Each path below is one point turned by a fixed rotation once a step. After each direction that follows a path, write how fast that rotation turns it, in degrees a step (0 if it stays still).
Each turn is a multiple of 5 degrees from 10 to 175, or 0.
Each row of a path follows its step; steps can be skipped.

step 0: [ 17 -51   5 -27 -21  -6  11 -14  19  23  21 -39 -27  -7 -25   1  14  -7
  44  39  10  -5 -11   7  -8   2 -21 -58  30 -39 -24   9]
step 1: [ 39  12 -16  29  22 -12  -8 -19  -7 -19  32   4 -50 -23  17 -20 -20  30
   5  -9  38 -23 -26 -12 -11  58   3 -27 -43 -24  12  12]
step 2: [-12   9   6  46  -8  55  57  -9   3 -37  31 -15  -3  -6  26  -1  -9  11
  16  48   0  12  47 -23 -32 -13  -6  -8  -2 -15  -7  30]
step 3: [  6   6  14 -19  -9  -3 -43 -34 -23 -56  -9 -45  35  -3   9  41 -25  15
  -2 -21 -19  14 -15 -17 -46  10 -10 -34   4 -34   9   5]
step 4: [-14  29 -18 -18  -4  30 -24  56  12 -30  12  -2 -20 -46  23 -22  21   3
 -17 -39   9 -14   1 -25 -28   4 -15 -19  27  32  -5  48]
step 5: [ -1  -1  -8  17  33  50 -16   1 -11 -15 -20 -64  -8 -27  -2  40  -5  -1
 -14  17 -27 -37 -14 -20  34 -21  31   8   9  10 -44 -12]
step 6: [-17  22  -6  29 -25 -26  -9  16 -32  24 -21 -26 -49 -23   0  22  14 -19
  -6  14 -11  20 -42   4 -48  -4  -7 -31  38  28  19 -44]
step 7: [ 30  19 -25  -3  -7   6  47   2 -62  -7  43  16   3 -31 -16   2   1 -35
  10 -11 -20 -13 -50   3  40 -13   5 -27   2  24   2  30]
step 8: [ -1 -33   4  33 -12 -16   6  26 -14 -49  14  -3  -9   5   5   9   1 -49
 -55  38 -19 -28  25   0  23  17 -20 -31 -23   1  17 -42]
step 9: [-35 -40 -21   0 -23  -8  19  -2  33 -37  24 -11  -7 -30 -53   6  14 -13
  46 -21   8  -1 -26   2 -17 -41  -2 -26 -24 -22  36 -22]
step 10: [ 54 -49 -53 -20 -18  18  -5  16  12 -17  -9   2 -18   2   9 -36  -7  19
  25  14   3   0 -10 -39  29  36  -3 -51  20 -21  -2  -5]
[-19  -9   2   7 -13   4   2   0  -8  -1  -1  -5  -1  -6  10  10   9  20
  -2  11   6  14   2  -6   1 -17  10   8 -24   1  -6 -17] | 110
[ -5  -3  10  -7   4   5 -11  10   3  -7   2   0 -23  21 -11  -7   0   6
  -4  -3   6   5 -13  -3   5  -8  26  -4  17  -4 -15  -2] | 65
[  7  17  -7   8 -11 -19   0  16   8  -5   0  15  -7 -10  -4   6  -9  13
   8 -15  12   1 -17  -8   2 -11 -13   9  -4  -7  -5   5] | 130
[-13  -6   1   9  22   4  14   4  15  -9  -2   1 -18   0   3  12 -26  -4
   1  -6 -10   0   9  10   1   3  -6   7  -7  10  -9  -8] | 110
[  9  -1   3   0  -9   5  14  16  -4   3  -5   8  -1   9 -27   3  17  -9
   4  -5  -9  -4  -7   4  11   8  -6  -7 -15   8   1 -24] | 35
[-21   0   5   4  -8  -4   3  17   5   4   7  11  -9  -8  -8 -11  14 -14
   8  15  -3   6   9  -4 -24   6  -2  10   6   6  -3  14] | 160
[  0   4   9  29  17  -1   2   3   7   0  -6  -7   0   5 -12  -3   9   2
 -11   5   3 -21   9 -17   5 -13   5   6  -4  -5  18   6] | 110
